(in the rows, 128 means zero)
Each row of R is roughly a mix of the hidden directions of one of several groups.
R (114 x 11):
[[ 80 140 147 143 154 136 212 120 113 140 114]
 [137 129 166 101 129 206 124 163 158 159 134]
 [170 157  82 160 196 123 106 131 123 146 139]
 [ 95 139 106 150 110  48 140  98  91 122 119]
 [ 77  86 110  84 165 128 120 136  97 129 178]
 [188 119 116 111 103 115  49 135 146 129 130]
 [130 155 177 109  91 166 111 171 138  74 124]
 [143 126  66 160 151 133 145 101 106 190 108]
 [ 48 108 112  98 152 150 118 141 116 144 171]
 [113 136 190 136  86  90  98  75 113 115 124]
 [166 151 169 169  83 113 135 121 153 129  73]
 [ 74 103 103  73 156 145  98 135 116 141 172]
 [113 128 170 146 128 185 159 107 182 104 160]
 [133  91  88 132 161 194 136 180 137 123 139]
 [138 119  86 105 140  79  88 139 114 186  93]
 [ 72 100 170  87  75 137 158 120 134 114 118]
 [181 128 146 120  83 132  85 131 157 143  71]
 [ 95  87 110  91 162 152 114 150  98 130 188]
 [ 67  86 116 104 139 138  92 148 104 130 181]
 [131 113  97 107 149 202 138 189 132 124 118]
 [191 106 150 119 106 184 123 172 130 153 116]
 [109 158 113 155 171  79  91 114  89  93 156]
 [201 125 120 127 120 112  60 124 127  95 130]
 [194 157  78 149 163 120 113 157 101 145 129]
 [113 114  84 120 152 203 163 164 134 142 116]
 [109 138 112 164 183 104  84 107 123  72 148]
 [ 57 132 139 136 155 148 197 121 134 143 120]
 [123 154 180 128 115  79  90  71  98 127 124]
 [133  93 135  94  87 179 138 138 181 147  90]
 [134 160 179 111 130 161  96 158 104  67 143]
 [131 162 127 156 126  75 105 139  69  84 154]
 [185 169 160 172 106 116 149 111 156 112  94]
 [119 141 121 168 194 106 103 101 123  72 141]
 [ 80  86  86  96 162 143 114 145 101 127 174]
 [ 74 128 103 139  98  65  93 113  92 129 142]
 [112 142 116 168 185 102 111 109 101  81 170]
 [134 141 186  90  93 100  98 156 151  81 132]
 [145 141  92  83 113  62 118 101  94 150 102]
 [128 134 155 135 119  49 112  70 106 139 137]
 [ 78 109 178 108  64 125 153 103 123 110 124]
 [126  99  84 171 151 161 124  91 118 187 107]
 [176 168 168 165 117 123 156 106 164 114  87]
 [ 71  94 104  80 164 145 125 140 106 140 170]
 [186 125 156 127 123 199 126 163 157 137 119]
 [131 119 138  93  59 145 160 158 128 167  90]
 [157 125 162 110  82 147  93 139 158 161  72]
 [118 151 107 153 146  68 119 139  58 113 152]
 [121 118  97 120 131  69  89 145 131 171  72]
 [163 160 140 175  98 124 146 114 165 120  64]
 [151 111  56 161 131 135 161 126 124 182 111]
 [ 74 140 137 145 156 134 205 122 107 151 145]
 [183 148 151 167  89 135 158 135 142 139  71]
 [ 65 140 151 125 122 149 204 128 129 150 115]
 [ 70  97 121 101 144 134 107 146  94 136 191]
 [ 68  90 107  99 144 134 101 146  96 136 180]
 [139 107  89 161 129 190 154 181 152 110 140]
 [ 81 115 106 136 162 105 155 126  82 110 189]
 [103 140 121 146  91  48  97  93 110 121 114]
 [161 119 136 137  74 137  60 137 158 134  89]
 [155 128 148 127 136 214 138 164 165 142 127]
 [132 108  92 188 123 162 161 105  73 145 136]
 [ 47 132 129 135 151 136 188 126 122 153 132]
 [127 107  69 173 134 173 162 116 120 172 112]
 [ 76  85 169 102  79 167 141 121 130 120 112]
 [ 98 106 111 149 121 175 134  81 117 183  87]
 [189 142 164 159 107 140 138 124 170 117  76]
 [ 99 151 115 156 174  97  85 109 111  76 158]
 [126 130 187 133  72  80 100  91 117 113 124]
 [179 137 177 128 135 194 129 154 163 127 142]
 [187 155 157 155 102 109 148 108 151 125  70]
 [122 126  84  94 119  81  88 147  93 162  86]
 [132 141 117 165 192 110 102  99 112  82 166]
 [166 137 175 129 101 186 174 116 136 107 158]
 [180 100  98 115 102 118  55 148 130 124 150]
 [167 109 172 115 153 197 134 156 151 125 156]
 [141 109  91 118 117 146 147 123  54 176 100]
 [151 102 148 102 109 186 156 119 185 161 109]
 [159 120  86 175 116  75 140  93 120 174 123]
 [110 142 118 173 190 100 117 108 105  82 160]
 [200 129 162 168 120 126 172 127 136 109  94]
 [124  91 129  97  98 184 144 138 179 146  85]
 [102  82 126 158  86 194 131 111 126 151 100]
 [ 70  95 178  99  76 131 145 111 141 110 123]
 [131 146 162 142  88  55 118  76 122 132 127]
 [ 76 152  81 146 114  69 107  92 125 120 115]
 [123 147 162 131 135 187 159  99 139  93 185]
 [142 165 181 105 122 151  83 163 115  76 130]
 [131 153 187 131  95 165 123 107 179  86 127]
 [140 110 103 144 125  61  89 154 138 169  88]
 [125  96 144 117 120 175 149 124 202 151  90]
 [ 71  90 116  93 146 149 105 151 104 141 181]
 [123 125 108 136 106  56  93 161 127 179 105]
 [134 156 123 168 158  75 111 123  79 104 173]
 [110 102 129  94 134 182 159 114 177 164  88]
 [119 114  86 136 163 208 144 157 144 145 116]
 [ 86 111 149  92  58 123 176 131 142 125 111]
 [106 103 157 145 135 201 107 164 158 120 162]
 [126 176 167  80 116 111 116 162 176  93 121]
 [124 105  80 170 143 102 148  81 140 184 121]
 [ 78 133  91 138 173 121 183 122  98 118 166]
 [124 100 139  95 100 189 138 126 190 150 104]
 [127  86  85 133 161 200 141 164 119 136 132]
 [ 81 155  84 108 128  64 113  89 108 130 132]
 [ 64 135 139 148 152 134 201 125 118 152 146]
 [129 156 169 154  84  87 118  72  91 124 126]
 [ 88  81 161  97  63 146 151 136 139 117 112]
 [122 120 164 131 110 194 176 119 167 125 166]
 [ 88 106  96 136 183 119 178 123  99 102 163]
 [110 101 165 178  96 176 112 174 129 126 156]
 [105 161 121 164 163  69 119 125  79 108 158]
 [120 159 177 140  93  68 116  74 122 119 130]
 [ 63 152 140 143 171 127 188 109 119 149 136]
 [ 87  95 138  95  65 127 187 132 130 128 118]
 [178 178  91 176 175 127 117 136 119 125 144]]
Here is one row from each group, named. Which group is each of the other rows in?
[214 112 121 133 110 110  76 137 134 130 143]	<26>
[112 103 101 114 188 185 141 170 137 110 152]	<120>
[188 143 162 178 104 131 163 129 145 116  86]	<117>

[130 103 140  89 106 188 140 120 184 145  89]	<26>
[102 110  89 148 156 105 176 134  72 114 167]	<117>
[153 122 155  89  98 179 140 115 178 148  84]	<26>
[102  90 143 164 133 196 119 167 148 110 157]	<117>
[125  95 198 136 112 179 106 164 141 133 152]	<117>
[118 131 107 167 181 109 113 117  95  71 166]	<26>
[136 157 158  81 121 124 129 187 131  68 148]	<120>
[ 85 119 103 144 104  63  82  95 125 111 107]	<117>
[ 78 136 112 135 111  55 124 108  80 132 145]	<117>
[136 119  88 110 122  75  96 151  95 150  69]	<26>
[109 171 186 113 118  79 105  77 125 120 123]	<120>
